In the rows, zero is written as 128.
One turn or mirror swaps these rows in pairs. Which row does each one swap with?
The rows were stretched afterwards, more along some directions than others.
dop: [150 143 140 104 118 116 122  99  75 122 154 126 108 121  93 128 127 117
 142 144 124 135 127]
gufi: [130 142 116  91 100 108  99  89  98 139 163 115 120  98 106 117 121 107
 158 110 143 150 104]
vasuk: [101 138 133  94 111 159 101 123 125 141 162 106 109  92 124 140 126  91
 126  98 150 140 107]
Suvi: [ 98 164 143 104 116 163 124  90  92 133 134 124 108 135 102 155 145 126
 132 106 141 109 130]
taba: [ 93 185 130  96 119 150 120 105  97 144 129 134 115 129 115 137 118 126
 138  87 153 110 104]
Kizo: [149 129 146 106 118 117 105  93  79 145 167 110 113  90  85 146 121 108
 147 115 138 145 120]
bovi: [100 154 123  88 115 161 105 126 112 148 150 113 102 102 139 130 130  92
 118 107 137 142 127]
Buvi: [101 172 158 100 128 174 134 100  96 136 129 122 116 138 102 150 127 138
 138 118 134  96 107]
pilu: [128 112 114 118 105 100  75 105 116 134 195 105 131  93  96 115 146  96
 147 109 135 136 113]
muvu: [ 89 137 150 101 149 189 117  87  95 119 129 136 109 121 104 150 135 131
 141 120 128  81 118]
mafe: [129 135 129  86 104 128 111  92  78 131 156 122 107 102  78 136 149 114
 150 125 132 142 128]
roba: [ 87 153 133  94 127 162 121 112 104 133 152 115 127 133 121 130 137 140
 133  93 116 106 120]
futum: [124 151 138  97 119 129 115 139 141 130 154 110 119 107 136 142 122 109
 112 100 143 151 114]
bati: [ 96 159 142 118 133 147 103 112 106 132 127 128 118 112  93 133 124 141
 134  94 137 105 101]
suzil: [101 174 142 110 123 137 123 114 102 142 129 121 124 132 105 137 121 131
 135 104 133 107 108]
Gaviz: [146 116 125  95 135 114 116  95  86 119 167 116 107 110 102 144 130 123
 143 135 133 139 126]
sabup: [144 129 142  46 111 127 130 142 103 148 142 124  81 136 117 118 166 111
 155 125  92 110 124]
Pelo: [ 95 157 127  95 123 131 114 124 115 152 153  98 122 127 108 138 122 124
 146  95 145 104  92]
Denol: [116 150 135 101 111 152 102 124 128 129 149 108 108 104 133 140 121  98
 119 101 138 149 125]
Lol: [103 151 133  95 118 151 106 127 121 144 157 106 105 102 131 147 122 101
 119  99 152 146 124]
bil: [ 75 136 124 118 131 150  93 111 125 140 164 105 146 100  92 139 121 127
 129  75 144 112  92]
Deruf: [131 149 127  86 101 123 105  85  77 138 151 125 111 111 103 114 147 108
 148 127 125 136 105]
Zipe: [139 136 132  67 118 122 107 150 111 135 140 127  81 132 118 118 148 102
 145 122 106  95 121]
fav: [109 118 102  98 109 106  86 108 108 146 180 121 132  94 100 112 145  98
 149 120 129 156 100]
seka: [142 127 141  57 118 120 118 153 125 141 148 124 102 131 116 121 142 116
 139 104 103 113 116]
mibi: [140 127 110 115 109  83 100 112  98 141 185  93 121 101 103 125 113  93
 144 110 142 158 114]
Zudos: [128 140 114  96 105 127  99 101  96 133 179 106 125 112 119 110 136 106
 149 116 124 151 139]
bidit: [ 89 163 129  93 125 186 136  96  88 142 137 125  96 132 119 145 141 123
 144 120 143  87 134]
revo: [ 92 150 131 112 121 134  96 129 121 139 144 109 139 118 104 145 120 118
 138  92 129 105  95]
boku: [127 118 141 115  99 124  84  95 100 134 169 119 115  93  90 114 149 108
 156 110 135 133 113]
sazi: [119 139 134 100 114 152 111 128 127 135 160 104 107 104 130 146 126 104
 125 100 142 150 127]
savi: [ 93 148 142 120 127 147 122 133 124 130 130 139 125 120 115 141 117 155
 135 105 128 110 109]
rozo: [110 153 127  95 110 142 101 139 132 138 150 112 112 101 128 139 117 100
 118 101 141 152 119]
gud: [141 114 142  62 113 118 114 146 110 139 152 120  82 122 111 124 156 108
 155 118  99 108 131]
ragi: [130 143 138 110 101 124 116  95  90 137 172 127 118 102 104 127 146 124
 147 122 139 147 116]
mavog: [107 173 122  97 128 131 117 102 100 136 124 125 118 136 117 130 102 131
 139  93 139 110 108]
Vufoz: [121 170 139  92 118 142 122 133 110 135 138 103 106 118 138 147 111 105
 114 109 149 148 131]
Goviv: [133 128 135  91 126 154  88  83  76 131 162 134  99 107  96 130 142 103
 149 138 127 110 125]
Mugag: [103 154 155  94 145 147 135 102  93 137 126 132 105 135 108 146 137 146
 144 118 140  94 117]
Ren: [116 124 129  94  95 133 105  97  85 135 174 131 116 106  94 127 178 105
 139 123 129 144 112]
Zepo: [137 127 140  64 119 126 123 155 113 128 142 127  82 140 122 125 157 126
 143 121 105 100 130]
rezoz: [139 119 122  62 121 124 114 143 108 138 140 126  77 129 120 110 168 116
 152 125  99 101 127]
Noni: [110 142 133 105 110 160 100 125 121 136 153  92 108 100 135 146 125 100
 122  96 156 135 124]
figi: [130 135 125 103 102 143 115  94  72 134 177 113  98  94 103 142 140 100
 142 131 143 128 135]
tek: [105 184 131  88 127 152 122  98  88 133 104 125 119 141 111 126 113 127
 145 110 132 107 114]
sati: [128 118 138  65 106 124 112 151 126 136 148 128  90 126 119 120 161 110
 147 116  97 110 122]
Gedi: [100 175 137  99 122 158 120 123 103 129 116 125 124 131  96 150 138 128
 137 106 132 105 113]
tanal: [132 128 137  50 116 133 113 146 113 132 135 132  83 138 118 111 156 119
 149 121  95  99 125]
tet: [111 145 141  90 144 167 125  97 101 134 137 115 110 148 116 158 123 135
 144 110 137  90 125]
dubuk: [132 122 132 119 101 114 102 121 119 134 166 132 121  95 108 124 135 124
 151 125 124 147 116]
vin: [107 170 148 110 128 150 135 114  95 131 126 129 122 133 104 142 114 149
 141 100 134 106 120]
kipat: [130 128 139  56 105 137 110 148 109 141 142 119  83 121 124 114 163 101
 155 124  97  99 130]
Gena: [128 138 130 103  99 109 105 102  91 145 171 113 126  92  89 121 134 107
 148 120 135 154 106]
Tidi: [133 140 126  93  96 107 108 100  88 136 164 127 112  94  97 123 136 104
 158 108 140 146 108]

Pelo is swapped with mibi
bovi is swapped with kipat
dop is swapped with Buvi
Lol is swapped with gud
Ren is swapped with Gedi
suzil is swapped with Gena

